One vector is turned by the same rotation once a tick. Each row is the vector after some number of ticks, and that number follows the row.
The counts run from 0 to 420.
-8,-42,10,10,-10,-9,-15,-3,-3,-36,17,13,2,0,-10,9,33,-8,-8,33,16,-7,8,-34,-14,-23,-23,-33,-5,27,-22,16,15,32,14,-10,-5	156
-1,-7,23,16,-10,-2,-19,-24,21,-20,9,20,-26,14,-5,31,-6,-14,26,18,29,-12,6,23,7,-12,-31,-21,-32,-30,-9,53,5,19,-5,-1,-10	170
16,-10,11,50,-7,-20,-13,22,24,-19,18,20,-8,14,-3,15,22,14,42,14,-31,7,-3,31,6,-21,5,-10,-2,4,-12,3,17,20,5,31,32	133
9,-25,-1,31,-30,17,-25,23,8,8,2,6,-25,0,-41,-13,9,-7,5,13,8,7,-20,2,7,-11,-17,-41,-41,17,-22,23,-23,4,20,18,10	90
5,-35,22,-1,-12,7,-16,-3,21,-8,16,25,28,15,-12,-4,-21,18,20,20,40,15,22,45,34,-6,-2,-8,13,-3,-14,0,1,-4,-1,18,40	8
7,-45,-9,27,-17,-7,-1,29,-5,-24,14,19,11,-2,-19,-9,31,2,0,21,16,23,-9,-16,-1,-10,22,-11,6,39,-34,-16,3,29,19,-5,24	375
-12,-56,2,-11,-29,13,-26,-1,14,-17,13,7,-6,7,4,13,9,-8,-4,1,45,-6,1,10,-6,-9,-44,-15,-22,-17,-5,31,27,23,11,11,0	277
-9,-53,-10,16,3,3,-27,-20,-12,-26,13,2,4,4,-1,17,18,4,-1,36,47,-18,19,-28,-6,-16,-27,-23,-14,15,-21,14,24,23,-2,-10,1	47
20,-30,0,43,-22,1,-26,24,12,-3,12,0,-13,0,-26,-13,5,1,1,6,4,9,-6,8,12,-10,-6,-47,-19,16,-2,27,-36,8,21,42,12	86
10,-35,-4,15,-22,14,-27,32,5,10,17,2,-16,14,-36,-23,6,5,0,13,28,1,-24,4,3,-9,-22,-29,-47,18,-37,15,-10,0,13,9,13	91
13,-53,-13,37,-17,-11,-13,20,-8,-24,3,18,11,-7,-19,2,33,-10,-6,22,6,18,2,-17,-3,-16,12,-32,10,31,-9,-10,9,39,24,9,17	378
11,-26,-6,25,-18,-3,-10,9,36,-22,20,12,1,14,12,21,19,41,23,4,1,22,-8,41,-8,-29,0,25,2,0,-28,18,17,29,-12,19,20	244
21,-39,27,22,-19,-34,-4,56,18,-12,19,13,-5,26,-5,-7,23,4,19,-6,-3,15,-24,25,4,-1,-6,0,-23,-9,-14,6,8,21,15,21,23	139
8,-9,1,31,-26,23,-30,25,10,7,12,21,-29,10,-32,-8,14,-9,15,24,10,-15,-17,-7,12,-12,-10,-48,-40,20,-10,11,2,-9,27,4,13	93
4,-23,46,7,-29,-16,-4,45,3,-19,24,33,-3,6,-12,-20,16,-21,16,20,14,9,-13,-5,20,11,5,-32,-16,12,-1,-2,-5,7,32,-7,21	147
6,-26,7,30,0,-10,3,-11,12,-36,16,19,19,-1,14,28,20,26,14,14,42,10,18,15,11,-4,21,34,-1,12,-11,21,13,33,-20,-22,1	295
-12,-43,12,-8,-31,6,-33,2,13,-6,13,17,-13,11,20,12,1,-9,8,5,42,-15,7,22,0,-3,-40,-28,-22,-20,17,20,37,12,16,17,6	278
7,-12,16,17,-3,14,-17,-22,21,-22,14,19,14,9,-37,11,-9,22,27,39,5,13,19,27,12,-26,-8,-13,4,11,-50,15,-10,6,-8,-5,21	123
9,-2,0,24,-13,21,-19,-17,32,-20,27,23,1,-3,6,29,10,31,27,35,-7,11,18,36,3,-37,-3,-10,9,14,-14,7,17,13,-8,12,21	239
-1,-22,24,14,-9,5,-17,-21,33,-12,7,29,11,21,-18,11,-13,1,3,31,32,8,20,32,11,-3,-2,-51,14,-25,0,10,-21,20,-3,-11,5	115
7,-3,-1,38,-28,22,-19,20,17,-12,20,30,-29,-10,-6,7,44,2,0,26,1,-13,-24,-14,-14,-21,-1,-24,-36,25,0,16,18,8,14,-10,-9	210
0,-22,-11,25,-7,20,-22,19,6,-5,15,14,-19,16,-25,-5,27,12,-1,33,25,-23,-27,-11,-16,-9,-10,-24,-40,15,-35,4,15,11,12,-33,-4	98
-9,-60,3,-8,-29,1,-24,5,12,-13,18,11,1,1,19,6,17,0,-6,7,40,-9,5,-1,-9,-7,-40,-23,-13,-4,13,18,37,21,19,22,7	274
-5,-16,21,1,-11,2,-15,-10,24,-22,12,13,-13,21,-9,22,-10,-2,19,10,46,-6,-2,27,9,-9,-31,1,-36,-29,-27,47,5,16,-14,-13,-9	171
17,-19,21,21,-31,-11,-5,41,34,-12,23,26,-7,14,12,2,10,14,27,-7,-6,21,-16,49,11,-9,2,11,-12,-10,2,10,5,13,11,27,28	249
8,-8,9,32,-2,-3,-21,-16,19,-10,-2,12,-17,16,-21,25,-13,2,35,6,37,0,3,32,25,-1,-8,2,-27,-26,-26,50,-6,16,-14,-8,2	61
27,-35,14,42,7,-31,-1,21,10,-13,35,-9,21,3,5,-18,24,40,5,16,25,10,2,3,9,-5,25,-6,-7,31,-5,0,-13,16,-3,17,26	77
21,-30,0,42,-9,-23,-9,41,1,-8,10,15,-5,14,12,7,23,4,32,2,1,0,-8,16,14,-12,12,6,-15,11,-3,-6,33,19,16,32,38	23
-7,-35,6,-9,-12,15,-28,5,-1,-8,5,18,-9,30,-19,5,-7,-9,21,20,52,-20,0,9,6,-4,-28,-13,-34,-12,-29,7,38,2,18,-17,11	394
-4,-56,-7,7,-30,1,-19,3,-3,-29,17,19,1,-13,-1,10,34,-6,-20,20,16,10,0,-20,-13,-24,-17,-26,3,29,-3,9,21,39,14,9,2	269
5,-17,30,-3,-5,9,-13,-9,22,-18,32,18,27,19,-18,-9,-18,28,27,40,26,1,19,38,16,-15,-12,-19,1,0,-29,-5,-1,-14,-10,-3,29	121
15,-49,-10,39,-12,-24,-8,39,-3,-14,4,13,-6,12,-5,11,25,0,16,-13,1,20,-18,11,1,-7,9,9,-15,4,-29,19,16,40,10,17,17	25
5,-25,15,19,6,-11,-21,-7,19,-1,16,3,-4,28,8,13,-12,17,37,5,53,-12,5,35,24,10,-17,0,-34,-31,-1,32,8,4,-11,5,10	59
-8,-48,7,10,-27,3,-15,6,4,-19,25,13,3,-9,21,9,27,-12,-7,17,20,-5,14,-6,-6,-15,-26,-35,2,16,25,0,37,24,26,28,15	271
3,-17,22,10,-8,13,-17,-27,29,-17,7,27,14,11,-39,11,-14,11,18,41,17,9,20,38,16,-16,-3,-37,15,-4,-27,12,-19,9,-8,-7,15	119
